In the rows, 128 means zero.
First come named turns, each shown by rows before and after it. For each pair of rows after them, which turns, in which order, take the first row to the second? The first pair is done for you.
gimi (before -> after):
[147 107 142 111 133 150  97 160 136 129 153 122 119 118 125 106 134 107
 100 110 147  99 152 121 137 101  99 165 111]  ->  [132 118 126 134 164 134 104 159 130 112 152 144  94 135 135 112 142 118
  87 126 132 103 139 128 128 109 109 152 143]
[129 135 144 129 129 106 140 173 133 131  93 132 123 162 127 118 128 150
 151 142 128 146 107 128 121 135 123 102 133]  ->  [ 93 154 135 129 129 104 149  94 121 138 156 149 130 136 114 136 142 148
 139 128 116 151 133 129 116 136 149 130 112]
[102 130 126 133 114 119 116 127 132 119 118 147 109 151 130 127 133 154
 137 109 120 118 114 167 114 146 142 127 139]  ->  [112 118 144 121  88 123 111 114 134 133 124 127 127 141 126 135 124 152
 141 101 131 118 125 164 125 148 139 140 119]
[157 175 138 120  89 136 153 132 106 135 138 107 176 127 118 143 113 109
 144 102 141 149 140 109 107 117 140 101 117]  ->  [151 187 119 141 134 120 165 157 108 121 127 133 145 153 128 130 119 125
 121 124 118 142 117 117 101 119 151  89 158]
Firuv (before -> after):
[144 138 115 140 110 150 133  62 122 146 171  99 142  89  96 140 131  95
 141 110 135 159 148 126 126 130 144 171 162]  ->  [139 125 125 137 120 147 132  60 127 142 178 110 143  77 102 139 128 109
 130 116 131 150 163 118 124 126 137 184 162]
[119  97 120 123 123 132 127 130 147 159 159 134 135 108 142 158 141 130
 133 136 117 142 120 106 116 140 137 142 123]  ->  [119 101 118 126 146 130 130 136 141 147 157 143 116 106 144 148 141 131
 118 146 108 131 115  98 119 131 133 144 146]
[123 136 210 110 138 123  99 115 137  79 145 153 101 130 162 106 115 130
  59 120  89  77 142 141 147 111 111 153 131]  ->  [151 179 190 146 145 103 111 118 111  81 112 140 101 180 149  89 121 118
  84 126  90  96 126 153 117 106 137 112 186]
[134 126 113 135 150 159 114 132 141 123  95 120 127 100 139 147 145 128
 128 152 148 132 116 144 120 129 130 124 155]  ->  [136 126 113 137 137 152 111 127 144 126  92 112 126 101 136 156 142 127
 140 152 157 134 107 146 120 136 130 116 151]
botad (before -> after):
[153 113 135 120 102 157 110 131 128 115 104 106 149 106 121 117 123  99
 140 127 142 136 143 104 141 116 122 146 114]  ->  [115  90 134 112 119 149 108 155 143  96 115 158 114 119 143 128 129 131
 100 130 120 123 134 113 140 128 120 137 100]
[143 123 144 125 118 113 118  93 123 109 157 133 117 124 129 106 132 150
 117 150 141 139 107 124 119 104 137 137 132]  ->  [133 122 118 121 124 111 120 111 125 122 149 147 110 134 140 118 133 159
 121 155 139 147 100 118  94 120 144 120 125]
[ 93  89 105 117 149 134 126 127 140 104 115 158 121 164 111 134 121 162
  99 132 103 126 142 136 123 127 140 114 107]  ->  [138 120  92 131 117 140 131 105 123 142  95 107 164 154  90 142 106 125
 151 134 138 151 149 113 103 125 148 115 119]
Sagel (before -> after):
[129 128 109 151 178 106 125 141 125  97 103 142  80 120 123 131 131 162
  88 184 110 138 155 116 124 126 145 111 208]  ->  [148 115 161 127 147 136 100  83 122 103 142 106 112  67 103 136 118 150
  91 156 127 133 193 108 149 105 132 157 165]
[102 162  94 159 145  99 143  80  88 120 143 138 112 168 107 113 146 134
 121 130 112 145 124 145 124 131 157 119 155]  ->  [107 153 126 137 114 116 133  41  89 118 167 123 134 129  93 116 139 130
 113 111 119 140 149 139 152 122 150 150 113]
[175 119 152 107 112 129 113 165 108 110 106 123 130 130 114 130 114 120
 133 144 137 115 101 120 123 125 102 140 129]  ->  [167 112 150 105 110 130 108 170 110 112 109 125 125 130 113 134 117 125
 130 141 138 114  99 124 125 128  99 139 117]
bameg (before -> after):
[133 153 171 148 112 123 149  96 109 109 135 130 114 127 104 106 138 103
 112 114 114 137 122 165 150 149 124 125 146]  ->  [139 129 145 129  79 141 146 139 129 160 110 103 147 108 116 127 126  99
 154 117 148 145 112 128 114 168 115 121 121]
[133 133 113 132 150 125 133 130  97 130 126 136 133 102 114 125 135 132
 115 150 130 141 121 128 123 146 152 163 164]  ->  [125 124 106 122 146 130 135 139  98 142 124 137 131 103 120 128 131 140
 122 153 138 141 116 122 110 155 150 156 155]
[120  91 135  93 134 154 125 157 149 119 111 141 136 103 136 140 118 134
 109 149 136 120 147 104 126 124 109 139 123]  ->  [119  97 151 109 153 144 131 131 140  91 124 149 127 110 133 121 125 127
  92 141 116 111 151 122 144 112 115 141 142]
[143 178 114 148 152 109 154 107  87  86  88  94 133 190 115 113 168 136
 103 100  95 133 110 163 119 122 157  90 137]  ->  [165 155  82 129 124 130 150 148  96 131  63  63 169 169 121 136 145 131
 153 108 131 146 106 121  87 135 145  85 121]
Then:
Each pair is 2 to 3 turns apart.
[141 127 126 146 181 134 115 131 133 130  85  95 121 121  99 136 129  89
 115 131 125 132 134 120 125 119  96 135 179]  ->  [132 140 111 147 175 121 129 147 126 138  73 102 122 152 103 137 136  96
 130 133 123 141 126 140 109 132 107 104 176] : botad Firuv
[184 121 142 140 160 170 100 133 139  97 136  55 166  76 123 102 148  92
 101 138 153 146 147  83 145 130  72 144 175]  ->  [165 123 140 137 158 171 106  91 135 102 167  64 168  64 115 114 155  94
  92 132 143 145 161  87 145 130  87 159 159] : gimi gimi
[154 119 140 114 101 128 112 172 150 137  87  94 164 130 116 112 114  89
 146 113 160 110 137 119 136 128  89 152 118]  ->  [120 144 139 147 154 112 131  73 134 111 156 131 141 103 105 116 132  88
 106 120 120 107 155 118 140 113 123 192 156] : gimi Sagel
[120 157  98 154  96  99 119 107 143 162 146 131 139 135 102 139 139 136
 141  97 136 141 109 113 138 128 119 135 128]  ->  [135 143 100 161 132 102 113 160 157 138 115 140 121 149 121 123 129 146
 124 111 129 127  88 108 139 120 105 124 158] : botad bameg gimi
[120 132  78 144 136 135 122 131 136 183  93  98 136 142 133 143 121 120
 165 146 141 158 117  90  98 137 130 114 133]  ->  [122 129  79 140 126 141 125 119 131 187 105  90 141 128 122 154 117 121
 165 138 146 156 121  89 101 140 138 126 121] : gimi gimi
[115 169  95 136  94  98 147 125 109 141 114 119 141 244 107  82 151 148
 151 106 139 142 111 189 136 152 156  78 111]  ->  [120 159  85 126  83 111 145 141 116 159 100 109 156 232 115  86 144 145
 171 107 145 149 110 170 126 160 155  76  99] : bameg bameg
[124 158 105 154 139 111 136  90 111 125 135 128 114 133 124 120 139 125
 131 129 122 140 132 137 129 127 150 115 164]  ->  [147 118 138 124 124 121 107 167 137 111  95 117 116 140 139 111 124 139
 122 126 132 113 117 137 147 130 110 110 134] : Sagel gimi botad
[168 153 155 155 148 106 133 118 109  86  83 106 111 178 109  67 133 110
 116 132 128 147 110 154 135  99 134 100 176]  ->  [184 140 139 140 126 124 128 143 113 121  59  79 141 165 107  76 121  98
 147 132 155 162 103 128 113 104 125 105 174] : bameg bameg bameg
[111 153  91 176 151  92 165 118 130 139 120 138 124 145 115 135 133 129
 151 111 118 159 101 138  67 127 161  92 173]  ->  [153 110 177 161 165 117 120 179 157  85  87 120 119 127 125  91 117 123
 114 103 117 115 103 134 122  93 104 114 161] : Sagel gimi botad
[125 126 113 124 116 150 127  89 109 161 129 112 152  69 110 151 114 108
 117 141 127 151 165 108 124 102 112 146 127]  ->  [144 133 126 151 164 133 126 143 108 120  82 124 122 118 119 118 121 113
  95 163 106 130 135 119 127  86  99 114 180] : gimi bameg bameg
[164  70 129 117 123 112 103 222  94 129  96 119 168  90 138 160 134 135
 120 118 137 157 113 108 147  96 144 134 123]  ->  [181 113 121 147 129 102 116 205  70 119  85 113 159 122 125 147 147 130
 130 120 128 171 103 131 143  86 155 120 158] : bameg Firuv bameg
[ 84 113 137  87  99 122 124 124 159 133 155 155 118 143 125 147 142 163
  97 108 124 115 120 157 149 147 133 115  65]  ->  [117 149  84 110  90 121 142 137 133 177 112 117 143 161 112 149 132 134
 165 127 148 151 105 137 104 150 146  96 112] : botad Sagel
[146  79 111 110 125 136  95 184 146 133 123 125 126 114 143 114 126 129
 117 127 124 119 121 115 121 111 137 115 114]  ->  [137  81 118 118 146 136  97 160 150 118 145 136 114 102 143 107 130 126
  94 136 110 105 133 112 130 103 145 130 132] : gimi gimi Firuv
[152 143 137 123 100 113 151  90 111 135 154 101 138 125  88 117 128 104
 120 117 130 128 141 145 138 123 147 145 123]  ->  [170 138 137 113  86 112 145 132 123 132 119  80 147 139  96 106 114 101
 133 123 141 128 127 147 141 122 125 135 131] : gimi gimi gimi
[ 96 155 159 142 160 107 126  49 130 111 166 172  87 124 117 153 161 140
  56 128  87 122 146 159 144 115 171 175 156]  ->  [143 184 149 153 128 116 130  15 110 139 145 101 133 109  99 150 154 102
 110 126 122 148 164 136 128 103 174 183 175] : botad botad
[125 158 117 175 165 124 159  91 106 115 135 138 109 136 106 114 138 130
 119 150 107 141 136 128 130 122 164 133 195]  ->  [105 128 143 149 165 117 131 138 122  88 121 167  87 160 129 105 145 154
  84 137  94 120 119 153 147 134 140 114 161] : gimi botad Firuv
[118  85 153  89 109 147 108 140 141 114 133 132 130  94 129 158  84 146
 122 136 120 116 148 123 136 124 113 135  88]  ->  [118 103 170 112 145 124 106 105 128  81 153 143 110 106 124 145  97 148
  94 138  97 111 153 141 143 105 124 139 127] : bameg gimi gimi
[114 151 136 143 151 120 149  71 116 125 143 120 143 121 118 124 120 122
 116 137 130 102 132 116 128 106 151 140 140]  ->  [124 139 129 123  98 129 133 109 124 160 110 100 174 131 121 144 112 127
 149 125 154 111 120 118 123 132 134 119  97] : botad Firuv gimi
[ 84 141 104 135 109 102 149  48 111 127 152 151  85  88 123 150 131 137
 126 132  97 116 146 147 109 132 158 146 112]  ->  [152 174  95 165 119 103 158  78 103 136  97 102 103 108 115 118 112 111
 159 143 119 130 132 138  95 118 149 124 178] : gimi gimi botad
[ 80  91  78 149 132 114 157 160 122 151 112 147 159 128 160 115 139 127
 155 132 112 136 155  77  76 135 146 140 179]  ->  [100  87 120 146 132 128 144 117 120 140 136 133 173  86 153 105 126 109
 144 125 116 126 182  69 100 106 138 180 166] : Sagel Firuv
[125 141 142 109 106 134 100  93 129 137 174 124 148 115 118 136 127 131
 126 112 121 121 147 139 142 139 144 143  83]  ->  [123 142 110 129 122 117 117 171 134 134 115 138 117 166 135 132 130 148
 137 132 117 124 106 144 115 153 135  87 117] : Sagel gimi gimi
